One turn moves every row onto another: examples first, then more rows asked:
Refit: [  6  -4  -7  -3  -6   5  -7  -2   4   7  -1 -15  -4   9 -13 -12  -5   3
   4  12  -5   0  -7  -5 -10  14  -5  -1  13   2  -9   1  12   3  -7  -4
  -6  -2  -1 -31   2   1 -17  11   5 -14]
Bugur: [ -4  13   9   3  13   5   6   0  -5  18   8   5  10 -15   9   4 -12  -7
   5  22  17  -6  -7   2   0  -5   1  12  16   9   7   0  -7  -3   6 -12
 -22   6   5  -3  -9  -2   7  -2   8  11]
bep: [  2  -6   5   5  -6   0  -1   6   9  -6  -3 -15   9   7 -11  -9  -5  -2
  -3   8   2  -6   5  13 -16  -1   7 -13   9   0   8  -6  10  -1  -3   4
  -1   6  -6 -20  -4   4 -11  23   2 -17]
Zule: [  5  10  -3 -12   8   5  -7   2   4  -7   0  -2   4 -15   3   9   6   1
   4  -3  20 -10  14  -1   8  12  11  16 -13  15  -1   9  -6  -3   1   0
   0  -1   3  11  -2  23   8  11  -6  -5]
todaz: [  8  -2 -10  -5  -5 -20  -4 -10   0   2  -9  -3  -4  12   5   2   1   3
   3  -1   9   1  -6   8   6 -10 -16   9 -12  -3  -4   6 -14  17  11 -11
 -21   2  -3  11   3  -1   9   5   6   5]
meza: [  4  -7   9  -1   5  20  -4  -7  -2   1  -9   2  -4  -2 -12  -5  -6  -5
   4  20 -16   7   1  10   6   9 -12  14   9   4  -7  -8  20  -7  -4   7
  17  -3  -1  -7   2  -1   6   9   5 -10]
vinet: [  2   7   3  -1  -2 -18 -16  -3  -1  -3   3   8  -6   5   3  20  -8  -2
   5   3  22  -5  -5   5  -4 -11 -13  14 -11  -2   0  -1  -9   9  11   2
 -14  10 -14  10   0  -2   8  13  12   5]
Duvel: [  2  -3  14  11  -4  14  -6   0   5   1  -9  -3   8  -3  -7  -4  -8  -4
  -6   9  -8   5   8   2  -8  -7  -5  -5   3 -10  -5 -10   9  -5   6  19
  12  -1 -22 -21   2  -7  -1  18   3  -8]
Nonap: [  5   9   2 -12   8   2  -1   0 -15   7  -4   6  -3 -13   3   5  -2   7
   0  -3  10   9  12  -8  -7   1   8  18  -4  19 -12   7  -8  -4  11  -9
 -11  -8   4  -1  14   9  -1  -4 -19  -3]
zarob: [  3   5  -6  -1  -3  14 -11   1  11   8  -8  -5  -5   2   3  -6   0   2
  -6  19  -1   1  -8  -3  -4  14  -3   9  19  15 -14   1  20  -2  -6   2
  -7   1   4 -20   5   1 -13   5  16 -19]
mivuk: [ -1   9   3 -18   0   3  -8  -6 -23   3   4   6   8  -2  -2  -2   4  -3
   9 -13   1 -12  15   3   2   6   8  12 -12   5   1  13  -4  -5   8  -4
   2 -13   1  17   8   3   7  -7   0  -4]
bufek: [  6  -4  -1  -5  -2 -21  -7  13   4   2  -2   3  -4   7  -1  21 -13   6
   0   3   7   5  -4  -2  -5  -2  -8   9 -12  -7  -2  -2 -10  23  12  -6
 -15   3  -5   8  -4   2  12   3  -1   4]
dibo: [ -4   2  11  14  -3  13  -1   4  -7  -2 -14   9  17   7  -3 -12  -4  -2
 -10   9  -5   7  11  12  -2  -8   4  -2   8   5  -1 -13  12  -4   4   9
   5   3 -15 -20   8 -12   1   4   0 -15]
sen: [  5  -1  10  -2   0  13 -11 -13  -1   5  -5 -13   0   0  -9 -12  -2   3
   7  14 -18   1  -5   6   7   8 -17  10   7  -7  -6  -4  15  -6   2   7
   7  -3  -8 -14   9  -4  -8  18  19  -8]
zudos: [ -6  -8  -7   2 -13  15  -7   8   9  -4   3  -5   9  16  -4 -14  -4  -5
   1  -1   1  -7   3  13  -8   9  16  -8  16   8   3  -9  17   5  -9   4
   1   2  -7  -9  -5   7  -5  13   7 -14]
fikim: [ -3  -1 -14  -6  -9 -10  -5 -12  -4   2   2  -4  -3   6   3  21 -10   6
   9  -5   9   5  -5  -3   2 -11 -10  15  -8  -7 -12   5  -6   8   5  -2
 -17   6 -19   8   2  -5  17   3   8   9]
nivos: [ -2  -1  -2  -3  11   7   1   7   7  16  21  13   6  -4  -6  -9  -8  -2
   5  12   6  -6   1  -3   9   5   3  14  -3   3  11  -2 -12   9  -1  -2
   1  -2   8  -4 -10 -10  17 -12   2  20]
bebad: [ -4  16   0  -1  -4   7  -9   6 -15   9   0   5  13 -12  18   7   5   2
  -2 -10  17  -3   7  -7   2  13  13   7  -1   3 -19   8 -11  -2  14   5
  -9 -11 -16   6   0  10   3  -2  -3  -6]
losab: [-10   5   0   2   0   5   3   5   2  20  13  -5  14 -16  17 -13   3  -4
 -14  10   3   2  -7   6   5 -11   2   8   3   9   1  -8 -13   4   6  -2
 -13   3   6   8   9  -9   4  -5   7  19]
vilin: [ -9   5 -12  -6  -3  17   0   0   7  16  10  -7  11 -11   4   7  -7 -23
   0  10   8  -9  -3  -9  -3 -10   0   1  -1   9   9   3  -3   1  -9  -1
  -3   1   3   3  -9  -1  23  -7   4  18]

nivos goes to losab
fikim goes to vinet
And these:
Refit goes to sen
Nonap goes to mivuk
zarob goes to meza

